rotation steps, each row followed by its count of steps:
The counts run from 0 to 107.
[164 144 103 120 118 124 125 103 108 116 149 145 142 147  72 109 132 120
 152 101  89 204  74 137 105 133 143 151 100  99 121 131 126 117 121 171
 141 110 114 129  94 125 183  85 150 111 121 103 124 166 127 151]
48
[142 144 119 132 107 120 141 113 141 118 137 141 134 162  61 117 154 121
 175  93  88 193  75 134 104 126 153 153 111 101 109 153 145 129 131 166
 143 135  99 138 101 115 156  81 145 105 134 103 119 170 121 143]
82
[123 134 129 107 123  98 146 104 125 136 126 158 156 143  69 116 135 131
 158  97  96 160  95 124  90 162 122 143  84  91 130 142 141 118 118 106
 142 102 125 139  98 166 160 105 108  58 132 131  94 178 127 131]
101
[122 122 130 111 123 110 163 101 119 132 130 171 161 144  67 120 149 134
 168  83 102 156  89 118  82 156 127 146 106  91 125 158 146 111 132 107
 138 115 117 142  95 157 162 100 107  66 138 136 100 180 130 129]
100
[150 146 134 138 136 104 156 121 148 143 130 181 138 146  85 112 166 124
 167 108  78 168  85 125  96 156 147 162 104  87  95 175 121 120  93 128
 123 139 117 152 101 140 145  81 112  79 134 117  99 172 124 131]
76
[143 142 111 110 120 117 132 109 113 123 143 150 148 137  82  91 123 130
 142 121  82 191  70 130  93 164 130 126  78  90 125 133 120 112 102 132
 138 102 150 131  92 142 185  95 138  84 125 113 119 180 139 154]
6
[120 134  93 114 120 141 151  76 120 120 123 169 140 172  61 102 130 137
 140  91 115 188  83 139 100 123 144 117  90  64 133 148 139 114 106 138
 140 101 160 133 111 151 157 111 152  95 109 123 123 161 137 148]
96
[138 127 112 111 104 124 147 124 128 113 147 142 142 147  74 114 153 119
 165 114  94 203  67 123  99 147 134 133  99  93 125 149 123 130 129 145
 141 132 112 138  75 106 178 103 150  95 136 110 126 165 127 156]
8
[129 137  95 128 123 111 145  96 130 111 129 142 159 172  61 143 146 135
 172  80 106 175 104 142  93 126 126 152  96  76 111 166 155 118 149 119
 153 117  92 128 127 154 156 101 113  72 129 140  94 160 126 142]
92
[145 145  83 122 135 135 137  82 111 127 136 168 155 168  72 111 121 130
 146  94 105 197  89 145 109 101 150 139  87  73 119 151 131 128 106 148
 143 112 134 130 130 159 168 103 142 110 103 106 108 140 142 156]
55
[124 142  94 125 133 116 117  96 136 143 118 154 157 179  65 126 129 132
 150  97  98 180  91 138 112 113 146 147  68  79  92 157 142 134 115 140
 159 117 133 137 130 160 140  95 126  95 110  96  94 136 126 139]
21
[120 117 126 120 112 149 184 109 135 128 118 170 129 165  75 106 162 127
 166  83 110 189  78 117 102 129 147 122 128  71 123 164 148 112 115 120
 129 126 131 139 102 119 166  98 146  74 133 120 133 167 133 131]
33
[131 132 111 126 132 116 156 103 127 136 118 162 161 171  62 126 152 136
 173  78 111 164  91 126  97 136 139 162 107  94 113 154 163 112 142 107
 148 114 105 136 123 156 164 106 103  57 128 125  95 155 132 126]
27
[163 130 103 123 106 123 132 107 118 109 143 145 135 148  67 124 139 120
 166  96  94 202  65 137 101 127 144 153 107  99 119 145 139 126 143 166
 144 121  92 138 100 120 182  92 142 109 129 114 116 161 123 154]
49
[159 162  97 138 133 112 138  99 138 123 129 153 149 168  77 117 134 124
 165 101  86 182  97 157 104 126 141 150  82  79 101 179 130 124 106 148
 132 128 106 133 141 161 141  91 115  86 117 107  89 156 128 146]
85
[150 137 105 123 105 116 139 112 133 108 140 140 142 162  61 130 146 119
 176  94  93 195  83 143  99 127 138 161 105  94 111 166 140 132 143 157
 145 134  79 136 109 121 170  94 131  97 135 114 100 159 120 150]
50
[137 133 136 130 128 111 178 112 137 145 128 170 139 143  84 103 159 128
 168  91 100 161  95 129  86 147 136 145 116  89 131 165 134 104 110 112
 122 112 125 145 108 159 161  98 116  61 146 132 100 179 132 127]
35
[149 136 106 110 117 120 133 103 104 126 147 161 149 139  56 121 134 121
 157  96 100 192  59 117 107 125 151 158 107 108 110 136 134 115 127 164
 148 119 112 144  94 123 179  84 146 122 130  97 115 146 120 149]
16
[100 130 101 105 124 140 143  91 128 136 111 159 152 173  68 110 131 134
 142  96 112 186  75 122 114 121 146 121  84  67 114 153 145 127 113 118
 155 116 158 140 108 145 154 112 135  85 115 112 123 152 138 143]
63
[133 145 101 122 131 143 143  84 120 135 122 177 137 172  56 106 123 131
 147  87 116 192  86 136 111 102 164 140  96  81 116 138 143 122 103 157
 149 101 144 140 129 162 162  95 144 110 111  97 113 146 133 141]
23
[139 141 126 124 138 113 146 113 124 144 137 167 158 142  86 104 143 138
 152  98  78 158  88 132  84 171 133 142  91  78 118 158 124 109  88 111
 126 113 146 137  99 164 156  93 113  66 128 121  98 180 132 137]
4
[142 132  90 111 124 144 154  88 101 118 137 178 151 164  53 123 142 140
 157  66 123 184  80 121 105 115 155 151 116  91 125 152 147 111 140 142
 146 112 111 133 108 136 179  99 141 107 122 126 111 141 131 150]
57
[146 138 101 127 106 132 151  92 105 110 136 151 138 160  49 129 142 132
 165  74 118 190  92 139  98 117 145 149 118 101 137 143 164 109 150 161
 143 106 105 126 119 144 179  99 146 101 123 126 110 166 124 133]
90
[115 124 107  98 112 127 139 111 134 131 125 152 145 154  81  99 133 116
 144 129  97 199  68 120 102 139 136 114  77  66 115 151 127 133 107 123
 136 120 154 144  95 130 167 113 134  82 117 113 131 159 143 155]
104
[145 135  96 128 120 136 156  83 111 128 120 179 133 171  53 111 129 127
 157  84 117 199  78 133 108 104 162 145 113  86 136 138 143 119 123 152
 140  94 131 141 123 152 173 107 142 100 120 113 117 145 133 144]
24
[103 124  92 111 127 123 138  93 131 140 110 146 162 178  77 114 120 131
 151 105 105 178  86 137 107 122 134 125  65  64 102 152 153 131 119 115
 153 108 148 131 124 170 154 120 120  67 110 112 111 151 139 148]
62
[128 129 131 125 119 134 186 108 132 135 129 174 139 153  79 103 165 129
 176  84 107 168  91 118  94 140 144 133 125  83 126 164 141 109 111 120
 123 124 123 140 103 141 157 102 127  67 145 130 122 170 123 128]
34
[136 131 110 112 114 131 156  92 112 127 131 168 149 156  47 130 144 131
 171  63 121 173  90 113  96 116 149 160 122 100 120 147 159 117 150 138
 149 109  98 132 108 143 176 104 130  98 135 126 102 157 126 134]
58
[132 133 123 111  97 117 151 115 139 116 146 148 137 146  71 117 161 115
 168 106  87 197  76 117  95 140 131 147 103  84 112 164 128 130 129 142
 139 144 104 154  81 108 170  98 145  96 140 122 118 167 122 148]
9
[163 146 105 126 136 122 109 114 119 131 135 140 137 146  84  97 128 126
 148 115  72 196  60 147 100 144 142 147  80  97 114 139 115 124 102 149
 140 113 133 131 109 134 180  88 129  93 116  85 115 161 147 146]
79
[145 129 135 114 110 113 175 114 138 129 125 185 128 144  69 111 159 109
 168 105 102 178  83 109  95 138 143 143 113  88 123 168 112 123 105 137
 115 118 119 156  88 131 165  92 135  88 140 123 111 166 122 128]
107
